Each row is a point on a hilly landscape, with its height.
z_816 h=38: [124 125 112 103 174 105 151 123 136 125 185  68  85 136 116 126  97 136
 154  54]
z_66 h=63: [119 136 130 117  86 123 103  81 133 109  97 157 167 130 134 162 127 156
 139 167]
z_681 h=80: [ 88 121 105  84 162 114 143 106 160 116 196  65 100 114 119 126  72 129
 156  52]
z_35 h=99: [181 106 141 160 116 153  91 159 133 136  56 159 161 149 153 136 181 137
 107 192]
z_932 h=70: [ 94 161 107  97  70 140 132  75 123 112 154 127 139  76 127 150  74 146
 154 141]
z_497 h=8: [152 123 144 165 144 133 131 168 113 141  99 147 138 154 142 125 167 127
 107 156]
z_648 h=74: [ 76 124 107  79 151 119 136  97 162 114 196  72 100 111 111 129  70 120
 152  61]
z_606 h=55: [ 82 148  97  78 111 137 123  69 138 111 159  97 113  80 119 127  59 126
 157 112]
z_446 h=0: [156 117 148 160 132 135 120 168 117 139  83 150 148 152 150 129 173 137
 110 172]
z_583 h=44: [104 132 109  97 160 117 137  98 151 105 180  73  96 124 113 129  81 131
 156  72]
z_338 h=76: [148 116 133 140 185 107 142 163 118 156 166  86  66 143 112  84 126 113
 105  61]
z_360 h=23: [160 114 149 166 145 128 134 179 110 152 100 151 134 151 140 116 183 122
 102 147]
z_663 h=69: [133 116 136 127 101 130  96  96 131 114  66 171 174 138 129 162 153 145
 123 190]
z_116 h=51: [ 97 162 108 105  78 141 129  73 129 106 148 129 131  92 126 148  78 142
 158 136]
z_50 h=70: [ 83 121 105  83 157 112 138 101 158 108 196  68 101 114 117 126  75 125
 155  57]
z_179 h=95: [151 106 158 163 169 110 142 198 106 161 127 163 116 167 119  93 183  83
  94 103]
z_683 h=8: [151 129 146 163 135 131 129 162 117 133 102 143 140 147 140 134 162 128
 114 160]
z_139 h=56: [150 118 139 155 180 107 158 180 111 147 140 125  97 148 115  90 150  99
  93 101]
z_897 h=97: [188 102 138 162 117 138  98 166 122 155  63 175 154 148 153 123 194 137
 103 180]
z_929 h=67: [ 83 142 100  84 117 132 129  73 147 103 168  94 105  93 118 129  67 123
 155  98]
z_636 h=25: [151 116 148 146 117 143  99 133 133 119  62 157 165 146 139 152 169 143
 114 196]
z_700 h=69: [160 101 161 162 149 115 129 195 107 169 111 171 138 169 131 104 201 108
  93 122]
z_707 h=64: [100 152 112 105 105 133 139  82 135 102 152 118 113 107 122 139  78 132
 156 111]
z_466 h=84: [ 85 157  97  91  80 148 133  68 126 108 160 116 132  72 128 141  65 137
 158 136]
z_715 h=64: [103 155 117 109 100 133 136  79 136 104 151 123 118 109 122 144  79 134
 155 124]
z_909 h=32: [132 131 120 106 173 113 149 128 137 122 179  71  85 139 112 123  96 129
 154  62]
z_797 h=1: [152 114 152 166 169 118 145 192 105 157 127 157 120 160 119  97 181  91
  90 112]
z_400 h=13: [152 111 157 164 168 114 149 195 106 158 127 154 118 162 120  90 177  87
  92 106]
z_737 h=38: [134 140 124 120 163 112 151 131 138 120 163  80  93 137 112 124 103 127
 145  81]
z_486 h=60: [ 91 132 109  89 141 119 135  82 151 102 178  81 101 114 113 126  75 128
 154  81]
z_914 h=69: [ 88 159 100  85  86 145 130  72 127 109 156 117 129  78 128 140  65 138
 157 131]
z_938 h=43: [159 118 150 167 152 118 137 188 109 159 109 160 135 156 133 108 188 113
  96 134]
z_219 h=38: [130 137 117 114 164 115 150 124 138 113 172  80  92 140 113 128  96 128
 152  77]
z_965 h=74: [152 117 131 136 181 107 147 161 118 154 165  75  64 142 114  90 122 122
 108  56]
z_902 h=33: [151 116 148 166 151 121 138 183 107 154 107 154 130 155 139 109 182 115
  96 139]
z_613 h=37: [ 88 158 100  94  91 141 130  73 129 108 158 117 126  80 120 137  64 136
 156 125]
z_695 h=53: [ 86 151 101  81 108 135 127  70 142 108 161  98 112  87 118 128  60 125
 156 105]
z_195 h=95: [ 71 122 107  81 157 116 142 100 161 111 195  66 102 113 118 124  70 122
 154  52]
z_696 h=99: [ 95 159 105  95  62 146 125  73 123 109 150 129 145  75 126 150  79 148
 159 144]
z_946 h=43: [ 91 157 101  95  80 144 132  74 129 111 157 122 133  82 129 145  70 139
 161 132]
z_525 h=47: [166 101 149 164 131 116 118 184 105 166  87 166 148 159 148 116 198 131
 100 150]
z_651 h=94: [ 78 117 102  83 158 113 137 109 159 115 197  63 103 113 120 126  76 128
 156  53]
z_454 h=88: [175 111 146 160 113 153  93 153 137 133  55 154 159 144 145 141 183 136
 104 194]
z_275 h=71: [ 84 140 105  83 130 125 129  74 151 103 171  88 104  99 111 124  67 128
 158  95]
z_100 h=71: [110 150 122 120  73 129 123  73 132 107 126 145 150 109 130 158 100 154
 155 147]
z_617 h=30: [140 123 145 140 112 140  96 117 131 113  58 163 169 141 133 155 160 147
 120 192]
z_949 h=10: [150 111 153 163 171 115 148 193 104 158 126 155 118 163 121  94 181  90
  92 107]
z_832 h=29: [152 118 147 166 150 121 139 177 108 154 110 151 128 150 139 112 177 118
  98 142]
z_285 h=24: [167 113 146 163 122 144 108 167 122 147  73 161 155 152 155 128 183 134
 107 179]
z_796 h=71: [168 110 142 160 115 151  93 154 138 131  51 154 164 146 146 140 182 136
 107 194]
z_492 h=4: [156 119 147 165 136 132 131 173 118 140  94 145 136 152 145 126 167 126
 109 158]
z_766 h=84: [ 81 119 108  83 160 111 144 110 156 117 197  65 101 115 122 128  76 130
 158  52]
z_551 h=26: [146 140 140 157 143 131 146 157 121 125 119 130 124 146 130 129 142 120
 117 142]
z_127 h=91: [ 71 131 104  68 136 128 126  75 159 113 183  73 104  88 107 123  61 124
 154  76]
z_461 h=46: [148 139 135 144 163 116 153 162 121 129 147 103  94 142 120 112 130 113
 118 100]
z_596 h=97: [ 97 153 110  99  54 135 117  70 130 111 135 131 157  87 131 156  94 157
 154 151]
z_134 h=14: [145 127 141 152 126 134 119 144 122 123  84 143 151 149 143 142 153 141
 127 175]
z_505 h=79: [ 88 152  92  82 101 141 124  68 133 115 159 102 116  74 123 127  53 131
 157 119]
z_312 h=74: [ 69 123 107  81 151 116 133  89 160 107 194  70 104 107 114 129  69 122
 155  58]
z_785 h=39: [152 115 146 144 113 149  96 131 135 120  58 159 166 145 136 150 171 142
 111 195]
z_734 h=97: [181 109 138 161 117 151  92 161 133 138  55 159 162 149 149 135 181 136
 107 194]
z_925 h=53: [ 94 159 111 104  80 138 134  73 133 106 147 130 136  93 130 148  78 140
 160 136]
z_392 h=44: [166 107 150 168 139 120 130 187 105 166  97 166 142 159 141 110 193 126
  95 142]
z_348 h=39: [155 113 150 168 156 117 146 183 102 160 116 159 127 157 125 106 186 109
  96 125]
z_543 h=44: [148 121 146 166 161 114 152 186 105 155 127 146 112 152 124  98 171 104
  95 119]
z_201 h=65: [107 157 119 117  86 133 132  76 132 105 137 135 135 111 122 153  93 145
 154 136]
z_378 h=45: [141 118 141 129 110 134  97 105 128 106  67 169 173 139 132 162 157 147
 123 192]
z_122 h=67: [ 84 146 106  85 121 127 131  77 147 105 167  96 107 100 116 129  67 128
 153  97]
z_268 h=80: [112 143 123 115  72 123 101  73 137 111 106 153 172 124 130 164 122 161
 143 165]
z_491 h=64: [180 108 142 159 122 146  99 165 131 143  62 162 158 150 149 133 183 139
 107 189]
z_124 h=6: [153 113 156 166 165 113 146 192 104 161 122 158 124 165 124 100 185  90
  94 107]
z_649 h=74: [149 116 146 142 114 144  92 120 133 116  53 167 165 137 128 157 172 141
 110 195]
z_21 h=66: [ 98 153 108 104  67 138 127  74 124 109 144 136 145  91 125 157  83 148
 160 145]
z_652 h=67: [151 108 137 152 187 102 155 179 114 150 146 106  83 148 114  81 142  97
  97  86]
z_207 h=61: [ 88 128 108  88 145 122 132  87 157 102 181  76 103 107 113 122  72 125
 153  75]
z_872 h=29: [152 109 154 162 173 112 151 194 107 159 129 151 113 164 119  90 179  85
  91  99]
z_91 h=16: [154 120 147 162 145 129 137 173 113 144 109 150 130 151 138 119 168 124
 108 152]
z_488 h=93: [187 106 138 162 113 142  99 166 121 155  61 167 160 146 153 127 186 136
 104 184]
z_495 h=88: [ 89 161 101  95  63 144 131  76 124 111 151 124 142  70 129 149  78 141
 155 143]
z_599 h=76: [ 95 154 108  99  62 140 129  77 125 107 148 134 145  82 127 151  82 149
 157 143]
z_645 h=53: [167 106 152 167 144 118 128 186 103 171 101 167 140 160 135 106 197 117
  99 136]
z_239 h=58: [154 118 139 155 176 106 155 176 117 149 142 116  90 149 117  91 148  99
  93  95]
z_299 h=74: [169 110 144 159 115 154  89 149 135 126  52 158 162 144 144 140 178 137
 100 197]
z_305 h=52: [126 139 137 126  98 131 119  95 121 110 102 148 154 135 130 160 124 145
 139 163]
z_969 h=67: [182  97 149 161 124 122 108 180 104 173  80 174 147 155 152 120 198 133
 102 163]
z_537 h=60: [ 90 154 105  97 107 135 136  74 142 106 160 110 113  99 118 139  70 129
 156 113]
Follow the land downhill from each row below. Which row is at the bottom of its valley?
z_902 => z_446
z_832 => z_446
z_466 => z_613
z_645 => z_446
z_348 => z_797
z_700 => z_797
z_338 => z_909
z_965 => z_909
